In the data rows, the value 128 means zero.
Here is a table of points, one per row:
tensor([131., 162., 147.,  84., 118., 129., 130., 131., 136., 125., 134., 147., 118., 135., 120., 152., 150., 153., 131., 137., 200., 128., 112.,  74., 156., 149., 111., 151., 145., 110., 112., 239.])
tensor([153., 150., 120., 164.,  72., 139., 156.,  97., 110., 156., 106., 105., 142., 141., 161., 155., 136.,  91.,  84., 119., 138., 138., 152.,  86., 150., 141., 149., 168., 132., 104.,  94., 109.])
tensor([126., 145., 119., 127., 137., 125., 120.,  76., 150., 138., 181., 136., 205., 147., 123., 127., 142., 145., 122., 124., 138., 126., 134., 133.,  94., 132., 118., 163., 177., 109., 119., 103.])
tensor([133.,  92., 163.,  78., 135., 103., 130.,  95., 101., 157., 170., 153., 137., 148., 111., 120., 102., 103.,  55., 120., 101., 147., 168.,  79., 156., 145., 110., 137., 189., 114., 102., 107.])
tensor([123., 159., 164.,  89., 144., 119., 159., 150., 104., 124., 119., 171., 119., 150., 137., 128., 141., 138., 233., 134., 126., 150., 158.,  87., 112.,  86.,  98., 131., 122., 155., 116., 118.])
tensor([122., 108., 110., 144., 142., 119., 111., 135., 143., 155., 137., 151.,  73., 124., 135., 105., 102., 140., 153., 112., 111., 137., 113., 171., 138., 119., 113., 109., 147., 139.,  99.,  81.])
tensor([119., 129., 146.,  94., 124.,  91., 125., 102., 129., 184., 154., 119., 154., 143., 131., 119., 123., 126.,  67., 128., 147., 114., 156.,  91., 115., 118., 118., 129., 150., 121., 141., 112.])
tensor([101., 135., 111., 110., 110., 102., 105., 160., 103., 148., 138., 136.,  85., 124., 158., 125., 115., 120., 169., 121., 117., 118., 109., 177., 126., 153., 142.,  97., 130., 130., 113., 102.])
tensor([131., 119., 118.,  79., 136., 203., 122., 130., 116., 119., 181., 110., 121., 104., 137., 142., 121., 152., 149., 174., 145., 136., 115.,  99.,  93., 130., 183., 121.,  94., 106., 103., 108.])
tensor([132., 164., 144., 134., 121., 152., 124., 106., 147.,  92.,  95., 150., 150., 143., 120., 125., 102., 130., 144.,  88.,  57., 144., 121., 123.,  79., 142., 138., 152., 138., 136., 117., 165.])
tensor([121.,  99.,  95., 100., 111., 114., 136., 149., 163., 116.,  39.,  87., 104., 105., 124.,  94., 123.,  86., 162., 149., 112., 105., 130., 128., 108., 166., 119.,  91., 129., 130., 138.,  97.])
tensor([144., 112., 155.,  79., 145.,  85., 130., 134., 162., 130., 175.,  73., 200., 122., 103., 128., 124., 148., 145., 132., 163.,  83., 133., 167., 143., 118., 145., 121., 155., 138., 118., 119.])
tensor([151., 101., 142., 128., 111., 122., 154., 148., 105., 167., 119., 123.,  99.,  89., 132., 142., 136., 155., 133., 101., 197., 103., 122., 105., 142., 138., 113., 124., 173., 142., 104., 196.])
tensor([117., 105., 165., 143., 143., 188., 108., 163., 140., 113., 215., 147., 115., 114., 116., 113., 154., 121., 120., 126., 126.,  64., 131., 101., 134., 144., 114., 139.,  86., 133.,  82.,  96.])
tensor([125., 112., 128., 166.,  84., 146.,  93., 139., 103.,  98., 107., 107., 139.,  98., 106., 109., 137.,  63., 134., 151., 192., 123.,  86.,  70., 137.,  90., 147., 108., 166., 133., 152.,  86.])
tensor([120., 126., 121., 106., 138.,  84., 139.,  97., 137., 151., 173., 115., 151., 111., 123., 104., 128., 131., 115., 141., 155.,  60., 121., 136.,  67., 112., 127., 112., 187., 147., 113., 109.])
tensor([136., 147., 104., 103., 141., 102., 123., 171., 131., 122., 109., 159.,  84., 125., 120.,  96., 122., 122., 151., 110., 132., 128., 131., 174., 161.,  96., 163., 152., 159., 138., 114., 184.])
tensor([139., 139., 110., 145., 160., 146., 102., 104.,  97., 121.,  85.,  84., 158., 148., 157., 122., 147., 130.,  98., 127., 165., 151., 129.,  47., 123., 135., 139., 131., 127., 158.,  91., 137.])
tensor([ 96., 125., 124., 145., 151., 106., 134., 167.,  99., 133., 113., 136., 139., 156., 170., 150., 121.,  90.,  82., 149.,  97., 185., 153., 154., 128., 140., 134., 136.,  99., 152., 106., 116.])
tensor([115., 127., 117., 158., 108., 105., 140., 126., 130., 128., 144., 142.,  81., 133., 143., 113., 127., 116., 143., 124.,  94., 144., 128., 176., 129., 138., 145., 124., 159., 104., 112., 186.])
tensor([113., 110., 115., 116., 128., 102., 112., 113.,  97., 171.,  57., 136., 119., 115., 147., 128., 124., 104.,  62., 125.,  97., 146., 168., 112., 157., 101., 126.,  81., 120., 134., 101., 145.])
tensor([129., 153., 141., 139., 134.,  86., 122., 167., 167., 130., 139., 137.,  56., 148., 126., 132., 125., 134., 126., 122., 131., 135., 130., 134., 136., 133., 125., 140., 174., 135., 192., 137.])
tensor([104., 178., 120., 187., 127., 118., 128., 123., 160., 156., 108., 109., 171., 133., 121., 154., 122., 121., 208., 133., 113., 129.,  78., 123., 141., 132.,  96.,  96.,  62., 145., 112., 153.])
tensor([138., 146., 147., 150., 136., 130., 106.,  85., 109., 159., 126., 111., 122., 134., 146., 110., 137., 129.,  66., 114., 129., 143., 161.,  80., 155., 119., 158., 142., 106., 141., 165., 110.])
tensor([114., 138., 148., 144., 127.,  90., 100., 141., 122., 123., 123., 125., 119., 132., 175., 140., 157., 131., 121., 130.,  75., 167., 125., 152., 103., 132., 134., 178., 104., 147., 199., 107.])
tensor([111., 107., 142., 199., 123., 102., 152., 112., 121., 132.,  92.,  68., 145., 134., 130., 171., 122., 159.,  78., 125., 149., 138., 104., 126., 141., 124., 174., 103., 166., 137., 112., 134.])
tensor([127., 150., 133., 100., 144., 121., 117., 134., 125., 159.,  86.,  85., 170., 133., 144., 128., 119., 105., 113., 129., 155., 146., 149., 167., 137., 128., 104., 159.,  19., 118., 123., 137.])
tensor([136., 123.,  87.,  96., 129.,  92., 107., 138., 103., 132., 213., 116., 175., 132., 107., 107., 145., 101., 115., 131., 123.,  30., 135., 143., 121., 130., 132., 117., 136., 116., 142., 137.])
tensor([175.,  94., 121., 126., 163., 186., 120., 122.,  91., 122., 109., 114.,  94., 142., 122., 162., 160., 117., 143., 121., 181.,  84., 108., 150., 128., 107., 133., 121., 151.,  91.,  94., 105.])
tensor([119., 141., 145.,  85.,  95., 154., 137., 138., 139.,  91., 140., 141., 117., 124., 134., 115., 160., 140., 148.,  84.,  69., 122., 130., 147., 106., 103., 121., 108.,  96., 123., 111., 120.])
tensor([113., 147., 138., 124., 137., 128., 135., 112., 108., 147.,  92.,  99., 168., 125., 120., 145.,  95.,  75., 101., 117., 197., 131., 181., 151., 121., 138., 116., 147.,  43., 119., 118., 125.])
tensor([140., 158., 109., 157., 144.,  98., 143., 136., 141., 136., 148., 143., 123., 124., 103., 138., 140., 150., 192., 102., 107., 137.,  84., 133., 129., 128., 123., 113.,  61., 111.,  95.,  88.])
tensor([125., 109., 152., 135., 125., 171., 162., 119.,  97., 127., 152., 156., 124., 135., 126., 112., 117., 112., 120., 141., 142.,  44., 102., 142., 154.,  98., 146.,  71., 107., 158., 213., 127.])
tensor([132., 139., 112.,  86., 144., 140., 106., 161., 176., 115., 106., 192., 110., 156., 126., 121., 106., 125., 133., 144.,  93.,  96.,  98., 136., 138., 105., 126., 119.,  99., 123., 113.,  94.])
tensor([152., 126., 152., 107., 127., 164., 101., 107., 179., 101., 105., 182., 144., 126., 140., 132., 128., 138., 172., 121.,  84., 132., 140., 115., 103., 154., 125., 123., 129., 153., 106., 137.])
tensor([144., 130., 116., 161., 130., 125., 119., 133., 142., 116., 111., 107., 130.,  97., 155., 164., 123., 175.,  89., 103., 149., 126., 161., 103., 146., 133., 109., 116., 143., 105., 230., 110.])
tensor([137., 159., 111., 132., 145., 146., 159., 163., 120., 123., 101., 123., 151., 127.,  87., 115., 142., 111., 118., 128.,  90., 208., 132., 142., 112., 157., 141., 162., 117., 165., 118., 101.])
tensor([137., 125., 118., 167., 134., 111., 140., 116., 140., 129.,  98., 113.,  79., 127., 110.,  90., 124., 115., 134., 143., 119., 137., 138., 175., 135., 173., 145.,  80., 161., 140., 112., 135.])
tensor([180., 118., 139., 124., 113.,  89., 117., 153., 125., 108., 139., 137., 112.,  98., 119., 113., 143., 148., 158., 149.,  97., 135., 115., 162., 119., 114., 106.,  88.,  65., 125., 109., 105.])
tensor([119., 136., 109., 117., 147., 118., 154., 114., 136., 129., 141., 125., 101., 144., 136., 147., 122., 157., 116., 112., 156., 140., 133.,  83., 135., 144., 128., 144., 121., 115., 255., 118.])
tensor([137., 110., 128., 136., 134., 141., 122.,  94.,  72.,  46., 114., 111., 108., 104., 118., 100., 104., 144., 118., 146., 181., 105.,  81., 134., 137., 125., 124., 102., 134., 115., 109., 154.])
tensor([113., 123.,  91., 136., 117.,  90., 117., 132., 109., 108., 101., 135., 129., 125., 126., 166., 119., 109., 115., 114.,  96., 177., 180., 151., 170., 159., 121., 156.,  97., 177., 127.,  90.])
tensor([132., 153., 159., 141., 135., 154., 124., 109.,  55., 110., 157.,  86.,  70.,  93., 124., 143., 115., 127., 153., 142., 127.,  94., 116., 152., 182., 126., 128., 133., 186., 100., 102.,  99.])
tensor([134.,  99.,  75., 126.,  96., 168., 131., 135., 105., 119., 144.,  75.,  86., 150., 123., 120.,  87., 150., 107., 118., 164.,  97.,  84., 113., 125., 106., 108.,  93., 141., 167., 101., 117.])
tensor([112., 153., 130., 157., 128., 123., 142., 171., 144., 110.,  70., 163., 124., 133., 136., 123., 141., 166.,  94., 156.,  49., 119., 152., 112., 121., 126., 111., 128., 137., 129., 100., 155.])
tensor([133., 129., 122., 151., 131., 159., 140.,  97., 156., 117., 121., 127., 181., 121., 183., 151., 145., 140.,  98., 146., 132., 143., 144., 119., 145., 132., 133., 202.,  99., 139., 103., 138.])
tensor([ 88., 134., 104., 128., 134., 163., 109., 128., 125., 125., 116., 143., 143., 132.,  90., 102., 167., 136., 169., 142.,  86., 154., 126., 165., 127., 154., 140., 164., 114., 136., 126., 148.])
There is one direction along which these points spread out most. Take the direction at right angles to it along which they spread out most. Then take the direction at right angles to both along which they spread out most. Go by this last direction. How far along it is each point below, from 0 to 99? 50 is the average, and the first point above lies past it. One standard deviation of the points above along it is 16.
tensor([143., 112., 108., 175., 129.,  68., 119., 181.,  99., 146.,  94., 122., 110., 152., 119., 111.,  87., 132., 139., 127., 109., 113., 102., 128.,  94., 133., 131.,  95., 138., 112., 112., 172.]) 25
tensor([100.,  84., 145., 134., 123., 131., 133., 122., 125., 104., 151., 131.,  93., 119., 119., 148., 127., 166., 154., 110., 169.,  86., 129.,  97., 140., 110., 173.,  98., 122.,  92.,  89.,  73.]) 52
tensor([131., 114., 147., 114., 130., 200., 140., 137., 139., 119., 167., 169., 192.,  95., 141., 115., 122., 111., 132.,  97., 126., 129.,  88.,  95., 138., 136., 136., 149., 108., 114., 176., 116.]) 78
tensor([124., 127., 136., 118.,  95., 195., 139., 109., 125., 120., 139., 138., 156.,  85., 118., 119., 122., 138., 147., 154., 139., 138., 119., 117.,  98.,  99., 121., 207.,  98., 117., 116., 154.]) 76
tensor([156., 117., 135., 208., 105., 101., 131., 130., 140., 139., 116., 113., 115., 140., 131., 157., 138., 171.,  85., 159., 163., 116., 138., 121., 126., 137., 144., 144., 122., 113., 204.,  97.]) 36
tensor([125., 135., 168.,  83., 126., 171., 110., 103.,  86., 116., 147., 162., 160., 123., 106., 156., 125., 155., 161., 127., 161., 151., 128., 114., 106., 115., 134., 166., 116., 134., 129., 173.]) 75
tensor([132., 134., 121., 164., 137., 133., 137., 125., 172., 115., 208., 140.,  85., 126., 138.,  98., 129., 109., 134., 125., 139., 202., 153., 175., 129., 113., 112.,  89., 138., 123., 111., 212.]) 41
tensor([132.,  62., 131., 138., 149., 138., 144., 120., 135., 127., 103., 125., 125., 141., 117., 114., 135., 124., 183., 121.,  55., 136., 113., 122., 108., 112., 106., 127., 136.,  87., 116., 185.]) 46
tensor([140., 120., 164.,  75., 132., 103., 152., 106., 153., 152., 105., 127.,  62., 155., 127., 150., 143.,  84.,  65., 108., 118., 145., 124.,  99., 146., 112., 118., 118.,  77., 111., 185., 121.]) 43
tensor([119., 125., 100., 116., 132.,  84., 147.,  84., 142., 131., 162., 144., 208., 111., 130., 149., 140., 139.,  92., 139., 135., 112., 144., 118.,  99., 130., 128., 138., 178., 133., 110., 115.]) 72
tensor([ 83., 149., 113., 137., 121., 149., 121., 159., 142., 131.,  49., 114., 124., 136., 133., 112., 132., 104., 131., 126., 112., 161., 109., 174., 118., 151.,  88., 115., 173., 123., 138.,  77.]) 28
tensor([128., 140., 133.,  95., 127., 125., 139., 111., 171., 124., 157.,  96., 226., 160., 109., 113., 132., 158., 135., 146., 155., 121., 157., 144., 132., 134., 119., 139., 160., 117., 118., 111.]) 82
tensor([149., 111., 126., 107., 119., 153., 116., 145., 128., 127., 136., 185., 145., 138., 126., 103., 115., 107., 161., 132.,  93., 139.,  91., 171., 131., 145., 125., 116., 118., 127., 195., 104.]) 54
tensor([115., 135., 112., 140., 123., 111., 114., 144., 175., 138., 174., 133.,  63., 128.,  94., 168., 122., 130., 132., 130., 127., 159., 154., 137., 129., 111., 116., 124., 172., 140., 169., 204.]) 32
